Each path below is one point turned by a fixed rotation once a step. After each direction that follows a path, write how fast that rotation turns it, in degrees each step (0 if it stays still).
Each turn is a multiple of 5 degrees from 10 to 175, or 0.
Each row of a path follows its step; steps can be skipped.

step 0: |   6 |  -8 | -22 |  -4 | -29 |  25 |   3 |  -6 |  -1 |   4 |   4 | -23 |  19 |   8 |  20 | -23 |   3 |  -1 |  -3 | -34 |   6 |   8 | -14 | -25 |   3 |   6 |  -1 |  13 |  24 |  12 | -19 |  14 |   7 |  10 |   3 |
step 1: |  21 |   6 |   0 |  15 |  -4 |   9 |   0 | -19 |  13 |  17 |  16 | -11 |  32 |   0 |   7 |   2 |  -8 | -30 | -15 |  -8 |   5 | -16 |  11 |  23 |   5 | -30 | -11 |  17 |  -4 |  -6 | -13 | -14 |  -7 | -25 |  15 |
step 2: |   4 |  17 |   5 |  28 | -25 |   6 |  10 | -14 | -13 |   5 |   8 | -21 | -19 |  16 |  26 | -16 |  11 |  13 |   6 | -27 | -17 |   1 |   3 | -14 |  20 | -10 |  -1 |  31 |   2 | -10 |  -4 |  16 |   4 |  15 |   9 |
step 3: |  -8 |   8 |  19 |   3 |   4 | -12 |   7 | -30 |  -2 |  34 |   0 |  -5 |  29 |  12 |   1 | -17 | -15 | -23 |  -7 |  -9 |   6 |  -5 |   5 |   6 |  -3 |  -9 | -17 |  -2 | -21 | -26 | -27 |   3 | -18 |   8 | -14 |
step 4: |  -9 |  27 |  24 | -16 |  -5 |  18 |   5 |  -6 |  11 |   8 |   6 | -17 | -24 |  -3 |  28 |   6 |   2 |   6 |  -5 | -20 |  12 | -17 |   8 |  -7 |  11 |  -5 |  17 |  24 |  14 | -14 |   5 |  14 | -28 |  23 |   0 |
step 5: |  27 |   7 |  -6 | -11 |   0 |  -2 |   6 | -21 |  -1 |  15 |  -7 | -10 |   8 |  47 |  -1 |  -4 | -21 | -18 |   0 | -12 |   9 |   3 |  14 | -15 | -20 |  -4 |   5 |  -8 |  -2 | -22 |   6 |  -6 | -20 |  -2 | -31 |
step 6: |  -6 |  27 |   1 | -16 |  -3 |  20 | -22 |  16 | -23 |   3 |  11 | -14 |   7 |   2 |  18 |  10 | -17 |  -2 | -11 | -17 | -15 |   0 |  -5 |   1 |   4 |  -2 |  32 |   7 |  28 | -25 | -16 |  -7 | -19 |   4 |  12 |
step 7: |  30 |  -1 |  10 |   5 |  12 |  15 |   1 | -23 | -33 |   6 |  10 | -15 |   0 |  30 |  -7 |  26 |   0 | -12 |  -5 |   1 |  -2 |  -7 |  31 | -16 | -30 |  -7 |   7 |   5 | -13 |   1 | -11 |  10 |  -3 |  -8 |   2 |
step 8: | -20 |  35 |   4 |  -2 | -17 | -19 |   1 |   7 | -22 |  25 | -11 | -20 |  -6 |  -3 |  -1 |  14 |   7 |  -8 |  12 | -20 | -11 |  11 |  -8 | -20 | -12 |   8 |  11 |   3 |  16 |  -7 | -25 | -11 | -12 | -14 |  24 |
step 9: |  10 |  -3 |  13 | -19 |   9 |  19 |   1 | -20 |  -7 |  10 |   2 |  -8 |  23 |   8 | -17 |  -7 |   3 |  10 |   6 |  -1 |  23 |  -5 |   8 | -22 | -22 |  -9 |  13 |  18 |  -7 |  30 | -36 |  12 | -18 |  -1 |   6 |
|  -5 |  -3 | -11 |  -2 |   0 |  -4 |   2 |  -8 |   0 |   5 |  -7 |  -9 |   8 |  -5 |   1 |   6 |  -1 | -12 |   4 |  -3 |  -5 |   9 |  -3 |   0 |   4 |  11 |  -4 |  -7 |  -1 |  -4 |   1 |  -2 |   0 |   1 |  -4 | -> 145
|  11 |  -2 | -14 |   4 |  -1 |   8 |  -4 |   4 |  -1 |  -8 |   6 |   1 |   8 |   6 |   5 |   1 |  -7 |  -2 |  -4 |   0 |  -6 |   5 |  -1 |   5 |   3 |  -6 |   7 |   2 |   7 |  -3 |   7 |  -6 |   3 |  -5 |   0 | -> 70
|   0 |   7 |  -6 |  -2 |   1 |   1 |   2 |  -3 |   1 |  -5 | -13 |   5 |   0 |  -1 |  -8 |  -1 |  -4 |   2 |  -4 | -10 |  -2 |  -6 |   1 |   8 |   2 |   6 |   7 |   5 |  -5 |  -3 |   3 |   4 |  -1 |   4 |  15 | -> 160
|  -2 |   4 |  -2 |   5 |  -5 |  -8 |   8 |   3 |   1 |   2 |   0 |   8 |   9 |   2 |   0 |   3 |  -2 |  -5 | -10 |  -5 |   2 |  -6 |  -1 |   2 | -15 |  -7 |  -3 | -12 |  -3 |  -3 |   1 |  -1 |   3 |  -2 |  -3 | -> 160
